Where one turn sends some rows of the set: a few examples, then the rows asked:
z_941:  216  -20  106  -55 -130  -31 -263 -109 -259  199  128  390   19 -246
z_129:   42   -3 -131 -152 -155  -70  245   82 -387 -142  136  570  149 -192
z_918:   43  130 -192  129  -14    2 -155 -131 -295  103  431  310   74  -69
z_688:  147 -189  -72  127 -201  -36  134   88 -318 -133  352  184   64  -48
z_649:   53 -207 -150  -76  -47  215  -50   -1 -173 -404  221  562   20 -161
z_450:  146 -106 -343  156  -95   25  -69   19 -252   85  230  249  -91  200
z_949:   82  332  -99  -82 -329   97   22  -68 -253 -128  117  299  325  -75
z_935:   25  -56  -95   37  -44  158 -278 -117 -127 -292 -140  170  253  -17
z_415:  -36  107 -335 -273  -64   62  158  -84 -107 -190  -79  242  149   47
z_980:   -5 -325  -52 -321  -71  310  119 -115  -98  -14    1  409  142   53
z_310:  142  -29 -308 -246 -114  -25   25   32  -93   48 -142  449 -148   16
z_205:  182  -58  -53  -11 -492   63  -76  -44  -68  116   64  322  -28 -191
z_988:  144    8  -63  -65  -98  311 -117 -234 -309   68  -22  291  380  201
z_85:   30  167 -216 -294  144   53 -175 -117 -202  102   21  474   21   20
z_518: -222  -66  -71 -150  -26   94  -13 -171  -84  194  147  491  200 -205
z_834:  477  -38  -55   10 -287  150 -108 -193 -226  -82  100  161   81    0
z_134: -192 -136 -226  -40 -241  268   39  -93   27  176  130  325  137  109
z_543:  248 -317  -27  -15   59  103   68  -59 -423   57   94  529  189   75
z_119:  208 -315 -150  100   64  190 -154 -207 -102 -258    1  437  192 -102
z_731:  -14   77  -50  -58 -131  133 -179  147 -113 -419  142  287  134  -69

z_731 goes to -> z_935
z_85 goes to -> z_941
Where do these go?
z_543 goes to -> z_129
z_205 goes to -> z_134
z_415 goes to -> z_834

Where one turn sends some rows of the set: a few examples, then the rows asked:
z_180:  -78  -17  -55  113 -178  169 -192   29 -323 -142 -306  -42  116 -281   91   11  177  256  -79   45   47   17
z_100: -162  -61 -109   81 -133  260 -275  -53 -192  -83 -279  -96   74 -288  114   77  126  248  -56   63   81   30
z_65:   59  -76  181   96 -262  158   51  323  -27  413  -32   49  273  -65  247   64  246  -50 -239  151  -16  -71
z_757:  -15 -120  225  147 -328  115   57  307  -89  380  -40  -67  272  -71  237   57  168 -107 -239  211  -31 -105
z_634: -105  -88  284 -186  268    9 -168   78 -137  216   77  -11  142 -211 -209  138  -76  -93 -124  -55  -28 -125
z_529:  312  -91  195  146  105  169   52    7 -141  262  -15  -59   10 -146  256  179  -19 -248  302  240  126  153
z_333: -140   26 -118  254  -39  165 -235   18 -247 -117 -247  -22   49 -277    4   21  170  238  -36   50   18   88
z_268:  326   24    0  192 -113  135   48 -266 -201  147 -111    6  124 -158  175  173  -17 -288  135  272  -27  151
z_468:  178 -127  104  259   81   93    2  -75 -134   96  132   84  -64 -236   87  223 -194 -174  309  251  108   32
z_726:   81   66  214  205 -314   88   65  260   -6  365   22   -9  240  -65  241  142  131 -132 -259   89 -106    5
z_416: -125   20  -81  270  -78  141 -239   12 -208 -171 -240    1  151 -304  126   46   79  217  -55   59  127  137
z_201:  -51   36  350 -148  256    5 -134  142 -170  235   44  -73   29 -241 -288   37  -22 -102  -87  -18  -38  -40
z_338:  276  -32   66  200  -90  186    7 -258 -193  148  -60   76   26 -210  143  229  -38 -244  214  306   45  185
z_506:   49  -29  239  128 -248  132  157  344 -137  361  -16  -39  267  -28  180   84  158    6 -270  108 -101 -103
z_199:  170 -120   10  271   84   72   -3  -83 -181   19  113   97   -2 -286   40  186 -275 -115  210  314  126   -4
z_277:  368  -86  157   56  159  155   84  103  -84  257   19 -115    0 -171  228   88  -67 -193  291  192  141   82
z_706: -116  -49 -151  104 -107  160 -291  -81 -194 -119 -271   13  108 -278  110   53  196  193  -60    5   40    6
z_187:  -52   -5  298 -217  159   13 -149   82 -225  136   39  -91   33 -236 -227  118  -90  -18 -142  -90  -75 -157
z_561:   82   51  167  204 -317  142   63  317  -76  397  -33  -19  157  -79  155   86  251  -80 -265  172 -125  -32
z_62:    4   52  352 -220  211    3 -193   90 -101  165   56  -65   56 -299 -200   53 -105 -100  -74  -78   44   15
z_675: -145  -90  332 -206  172   48 -105    3 -113  205   66  -97  124 -204 -240   70  -98  -79  -68  -91  -78 -105

z_706 goes to -> z_634
z_268 goes to -> z_199
Where do these go?
z_333 goes to -> z_201
z_100 goes to -> z_675
z_338 goes to -> z_468
z_726 goes to -> z_416
z_506 goes to -> z_180

Where one turn sends some rows of the set: a few examples, then the rows asked:
z_94:   36 -123  171   14  108  -79  -20 -143 -419  310 -229  203 -195  131  -73 -159 -251  106  -90  -17
z_546:  -96  139   91   63  455 -193   48  185  212  447 -188  184 -121  238 -238 -244  -44  441 -163   31
z_583:  112  -30  119   76 -110 -136   15  390   87  390  184  200 -182  313   77  -70  -26  -72  -27   41
z_811:   85  -46  230   38  224  -46  107 -180  340  243 -121  169 -214   -7 -111 -141 -227  329 -123   30
z_96:  -13    4  -38   40  -97 -221  -15  159 -313  421  134  191 -115  151  -90 -127 -515   69 -105  -81
z_475:  121  -25  -39   51  136 -225 -282  154 -325  199  190  138 -162  351   54   15  -46  275   -4  103
z_609: -168  -92 -161   52   86 -282  -17  433 -114  236  200  252 -117  125  -26 -167 -165  244 -218 -263
z_683:   95 -164  -41  -37  161  -95    2   28  101  661  -61  147 -240  132 -156   -3  112  591 -142   34
z_661:   21   72  -24    7  258 -391  138 -142   45  527 -236  278  -57  104  -66 -109   49   46 -216    9
z_502: -162 -169 -135   68  -19 -203  -29  484 -104  253  116  235 -165   98  -11 -143 -187  254 -159 -250
z_576:   40  -19   73  -11  213 -203    9 -241 -418  286  -93  238 -123  200  -92 -158 -218  110 -161  -32
z_423:   41 -126  -23   -3    6 -136    3 -239 -387  296 -143  218 -155  244  -61  -68 -234  148  -76   -1
z_631:   33  245  350   49   28 -239  -97  193   87  275   66  158 -106  -86  -71 -180 -323  452 -350  -83
z_573:   87 -134  125  -35  295  -73  -14  102   72  673 -111  141 -262   33 -175  -97  104  546 -173   15
z_177:  128   25  237   34  283 -169  183  104  258  106 -117   73 -289  132  -22 -254  -66  392 -112  206
z_347:  115 -111  119   72   89  -98 -312  277 -339  231   35  102 -244  245   66  -23  -79  252   53  109
z_796:   89  -59    1  -53  344 -181   10    0   78  649   18  169 -190  120 -183  -72  131  560 -222    8
z_808:  -15   61   12   36   10 -259  -12  156 -331  414  162  202  -93  125 -107 -176 -509   50 -147  -96
z_245: -170 -117  -36   67  115 -228  -32  508 -128  251  123  241 -158   49  -29 -216 -186  221 -209 -265
z_21:   43   91  197   59 -287 -138 -101  187  139  286  -10  133 -154  -15  -25  -39 -345  515 -225  -39
z_219:   41  245   61   23 -120 -324  -62   44  133  248  203  181  -37   86  -53  -44 -298  514 -335  -62
z_358:  136  -60   94   37   79 -129  189   71  295  109 -133   66 -299  207    5 -151  -73  440  -40  236
z_142:   84    7  124   22  244 -128  131 -260  349  229  -23  188 -161   59 -113 -112 -203  343 -157   28
z_50:  106   42  249   79   71 -169   11  418   55  392  194  208 -169  246   49 -164  -20 -118  -89   20
z_670:   35  -81 -113   23  -24 -273  125 -112   87  543 -342  248 -119  137  -25    6   18   92  -99   49
z_892:  -80   61 -184   56  194 -202   71   85  272  432 -135  188 -104  392 -205  -78  -37  517  -97   66
z_783:  111   19  164   56  308 -208 -299  233 -364  213  138  130 -185  235   34 -103  -51  220  -47   80
z_124:  111   73   82   61   32 -244   37  318   74  371  300  231 -118  350   56  -98    4  -87  -98   25
z_493:  132   57   47   15  236 -255  213  -11  280   85   -3   96 -229  249  -17 -184  -41  429 -126  216
z_235:    7  194   43  -47  -52 -349  -44  216 -264  428  291  193   14   55  -59  -69   65  306 -309   98
z_887:  -87  -48   53   89  153  -31   25  259  252  469 -349  142 -213  236 -196 -144  -86  484  -25   74
z_428:   22  -52  147   39  159 -226  105    5   39  562 -430  236 -162  -13  -48 -132    5   29 -133   23
z_148:   88  -77  107   31  108  -53  121 -229  367  238  -95  172 -200   64  -96  -65 -224  361  -94   44
z_6:   17   15   39  -16 -332 -182  -72  299 -233  459  123  149  -80   37  -17   13   19  342 -173  134
z_141:  -15    6   65   50  -41 -194  -25  206 -327  427   88  183 -136   89  -98 -175 -526   44 -109  -86
z_864:    3  108  297   -9  -59 -190  -89  392 -290  469   93  148  -86 -109  -57 -148   25  269 -253   98

z_670 goes to -> z_428
z_423 goes to -> z_94
Where do these go?
z_358 goes to -> z_177
z_219 goes to -> z_21
z_811 goes to -> z_142
z_6 goes to -> z_864
z_502 goes to -> z_245
z_783 goes to -> z_475
z_50 goes to -> z_124
z_96 goes to -> z_141
z_573 goes to -> z_796
z_546 goes to -> z_892

